In the data rows, 500 means zero.
Here are some points:
[370,513,498,357,279,355,535,709,401,664,440,395,495,450,555,660,643,500,703,549,741,671,607,643,
 399,319,472,506,515,372,392]
[254,837,284,149,373,293,583,999,459,330,671,537,354,435,767,600,548,637,467,503,577,860,315,590,
 249,175,439,657,458,332,429]
[570,179,551,771,627,645,512,261,443,597,177,594,507,525,405,606,640,289,570,524,492,495,563,536,
 601,486,497,462,690,532,586]
[482,566,506,450,438,492,465,555,538,493,610,379,604,541,474,447,420,460,514,550,515,454,553,485,
 536,416,467,470,567,482,409]
[419,553,459,624,725,527,494,534,588,121,422,748,301,473,486,606,372,605,248,415,270,795,194,535,
 424,405,414,568,435,397,621]
[748,507,380,413,720,550,640,456,690,356,470,752,293,482,362,407,353,462,442,514,478,463,231,284,
 503,546,664,470,447,619,525]
[410,759,433,340,453,481,458,703,579,315,758,413,598,553,514,356,384,592,363,519,446,526,442,470,
 461,409,421,510,501,520,422]
[285,831,259,154,441,316,588,999,494,259,643,599,304,446,726,600,519,644,430,497,556,887,245,559,
 270,178,452,659,454,355,455]
[443,795,417,343,520,504,460,679,604,254,829,440,607,576,561,306,342,613,299,516,338,463,389,426,
 453,446,439,551,472,530,449]
[194,896,525,363,333,349,574,914,347,358,888,463,578,332,999,424,458,711,385,401,214,583,533,668,
 161,351,355,674,364,264,481]
[767,0,646,972,776,817,441,0,467,661,0,586,550,591,159,569,622,191,603,536,527,274,660,437,
 872,694,508,359,734,715,596]
[754,473,236,289,753,607,627,499,625,337,481,752,342,637,481,366,553,376,491,531,552,475,228,270,
 604,504,689,539,643,740,574]
[524,602,476,444,551,569,457,460,556,394,618,455,577,562,442,358,436,504,389,514,427,412,466,442,
 569,535,493,493,537,599,486]
[438,750,439,371,491,512,554,690,431,385,830,464,658,486,788,286,464,514,418,483,295,335,538,469,
 413,453,448,599,546,518,456]
[308,383,702,662,206,416,440,481,241,886,466,220,730,421,664,632,709,478,691,509,563,417,901,733,
 431,527,382,483,501,339,443]
[760,0,638,941,675,790,413,0,504,803,0,493,605,620,85,589,675,193,636,548,634,280,663,457,
 835,735,574,325,757,712,582]
[736,373,397,428,694,563,555,294,630,430,365,682,310,594,303,462,462,453,496,521,599,507,318,340,
 667,614,671,469,507,676,578]
[417,807,431,317,472,467,468,706,575,290,836,425,592,545,595,328,362,637,323,506,359,484,414,460,
 424,449,441,559,437,501,448]
[606,264,548,807,776,676,499,250,478,399,282,705,462,515,456,504,508,410,440,459,323,441,468,454,
 617,581,468,497,582,578,629]
[661,317,378,370,589,519,634,407,460,599,310,690,299,521,515,538,693,382,629,500,666,540,406,454,
 557,551,695,543,552,608,610]
[797,0,851,999,630,754,239,0,553,996,0,396,654,678,0,739,604,126,767,552,690,216,816,438,
 927,819,550,186,758,599,583]
Here are 14 more points, each followed by its number:
[390,779,418,234,361,465,532,741,430,455,838,350,648,512,755,308,541,525,437,498,431,404,550,520,
 413,439,470,574,502,495,454] 0
[535,292,492,767,649,556,527,380,467,501,259,693,434,493,478,644,575,437,517,456,432,579,450,525,
 497,490,496,509,609,455,634] 1
[509,122,595,507,296,471,489,329,345,912,58,312,460,476,247,780,771,363,854,618,999,588,804,674,
 694,487,514,379,552,522,400] 2
[554,482,598,591,501,598,473,428,548,515,583,423,640,511,418,368,390,398,469,514,426,302,604,433,
 562,519,465,427,533,530,439] 3
[206,983,560,214,156,115,487,999,428,481,983,335,511,339,925,503,384,877,526,402,444,621,561,631,
 155,455,434,635,166,203,440] 4
[737,222,560,603,586,577,463,155,608,634,213,528,416,560,159,545,481,412,616,532,698,415,504,406,
 696,680,631,363,523,633,510] 5
[545,614,478,545,582,560,443,515,602,323,650,508,566,551,481,370,348,517,346,493,334,427,426,402,
 523,518,475,485,531,558,502] 6
[291,858,394,65,246,291,641,935,319,520,870,409,518,394,941,422,616,671,555,487,519,574,569,623,
 260,368,492,664,378,404,432] 7
[575,196,746,718,296,575,447,163,341,999,378,169,772,453,350,492,599,314,756,583,675,93,999,546,
 701,723,501,333,532,564,376] 8
[514,643,468,448,554,584,433,490,584,354,667,430,620,588,425,327,397,499,358,526,402,398,458,419,
 576,505,469,484,560,602,463] 9
[452,633,420,271,521,405,618,620,499,374,590,688,262,419,707,502,520,643,422,393,448,687,288,549,
 349,543,614,634,295,442,641] 10
[325,928,442,258,384,395,555,844,447,337,999,422,631,419,903,272,380,685,353,447,251,415,493,521,
 289,453,441,657,386,435,457] 11
[56,999,439,291,310,187,565,999,369,211,999,539,471,284,999,510,390,843,299,345,110,778,374,685,
 0,242,320,761,262,107,518] 12
[338,790,446,177,257,297,632,833,325,579,832,414,532,365,901,422,577,639,571,466,488,491,616,609,
 288,453,504,626,378,394,455] 13
Which of these numbered points is nearest to each point below, looking only along the 4 directions in which the first points spread most? Its number follows each.
[557,395,629,587,452,612,370,256,537,625,478,278,725,589,250,417,472,446,516,564,568,290,694,488,
 686,629,460,388,554,628,409] > 3
[585,596,307,331,666,428,675,664,549,301,533,848,214,459,687,492,495,563,458,437,453,669,201,404,
 371,453,639,631,464,505,632] > 10
[831,98,510,613,625,610,485,69,607,723,117,556,399,617,85,564,577,354,677,549,789,390,510,359,
 783,743,705,335,576,734,554] > 5
[492,760,367,349,552,592,472,683,607,286,797,462,650,641,564,237,423,497,324,521,369,413,389,354,
 498,408,461,529,618,609,452] > 9
[324,760,517,226,268,256,564,745,342,548,761,373,457,360,799,502,516,765,550,468,509,553,590,633,
 320,539,493,606,219,358,472] > 13
[268,858,249,99,387,287,598,999,485,294,671,564,320,443,750,599,538,638,468,510,604,894,269,571,
 248,145,455,660,463,342,421] > 7
[248,919,212,60,404,276,608,999,496,231,716,592,295,438,790,585,517,664,425,500,570,926,216,561,
 219,118,449,688,451,334,428] > 7
[766,182,500,549,569,577,497,161,571,715,202,519,426,596,180,543,589,381,666,548,767,399,530,395,
 728,703,680,368,559,700,535] > 5
Now 14 new points, numbered from 0 again:
[589,246,657,541,381,638,444,118,392,846,372,210,711,552,271,425,670,380,640,578,700,217,842,548,
 752,737,526,365,558,685,445] 0
[331,687,436,291,390,325,511,768,542,389,473,499,305,427,518,692,484,685,496,499,646,861,336,636,
 335,330,468,550,374,351,436] 1
[810,0,645,999,719,852,403,0,503,855,0,506,607,647,0,621,719,126,665,564,673,258,679,448,
 904,761,590,297,819,753,599] 2
[676,278,392,386,584,526,616,373,476,624,265,676,294,534,454,561,695,363,650,511,710,546,415,451,
 586,554,701,518,562,613,601] 3
[718,29,614,885,739,773,459,9,461,616,114,574,562,575,256,529,600,238,573,526,488,286,638,442,
 804,658,500,398,707,686,579] 4
[245,537,686,589,239,388,481,604,315,642,605,347,625,350,702,591,514,596,539,456,425,548,743,752,
 325,449,347,529,364,267,456] 5
[539,615,381,625,845,566,522,563,645,86,547,850,337,570,630,424,349,561,245,395,159,625,110,330,
 410,462,498,585,519,494,676] 6
[754,213,467,505,628,596,524,221,531,645,239,568,383,575,280,516,582,366,652,543,718,397,519,377,
 741,659,649,443,554,708,532] 7
[517,591,418,397,500,553,501,620,544,437,615,444,606,567,511,393,485,439,481,539,522,445,504,428,
 520,408,465,499,623,586,403] 8
[665,290,530,826,794,696,536,245,574,366,299,756,451,501,396,488,426,339,387,464,287,430,393,398,
 572,529,495,455,607,570,597] 9
[335,634,615,269,169,294,531,650,308,717,659,285,509,349,684,536,541,672,652,504,620,487,752,687,
 391,540,487,553,227,364,416] 10
[584,412,478,412,533,460,606,415,432,587,405,676,305,416,626,537,645,558,548,387,526,541,433,522,
 445,677,644,569,375,525,654] 11
[286,745,419,248,368,308,492,832,564,342,493,472,303,437,497,706,466,711,471,513,665,925,304,655,
 316,272,440,553,376,333,402] 12
[457,706,365,293,459,511,504,736,525,382,720,408,619,570,585,374,502,445,452,566,498,480,481,450,
 497,332,459,516,646,556,410] 13
The same question for these:
[560,203,492,690,632,617,540,296,437,600,195,615,454,535,462,618,687,319,561,503,523,528,495,533,
 575,502,525,499,655,532,598] > 3
[317,693,431,274,366,347,485,773,549,399,485,439,361,462,475,673,495,656,494,527,679,847,363,636,
 365,299,447,534,422,373,396] > 1
[518,235,740,722,251,559,365,197,343,999,412,94,862,530,395,498,677,339,754,573,674,132,999,569,
 688,706,473,359,622,559,398] > 0
[357,374,699,727,316,455,439,407,315,747,430,335,650,405,555,619,583,512,611,493,478,440,800,687,
 458,528,389,469,457,351,494] > 5
[555,594,339,327,596,414,658,665,517,377,544,768,267,450,692,499,523,562,493,447,489,640,279,439,
 373,463,622,617,461,496,600] > 1
[665,284,535,786,772,668,563,249,553,415,302,746,417,491,363,484,426,393,413,480,314,411,396,403,
 572,574,536,453,539,544,597] > 9
[305,395,722,702,236,415,423,442,275,805,458,264,685,392,582,636,608,541,646,499,511,442,865,732,
 439,524,371,472,435,317,474] > 5
[787,254,505,542,652,592,476,178,664,540,238,595,364,592,156,501,445,419,581,527,689,437,411,351,
 710,674,660,384,531,677,526] > 7
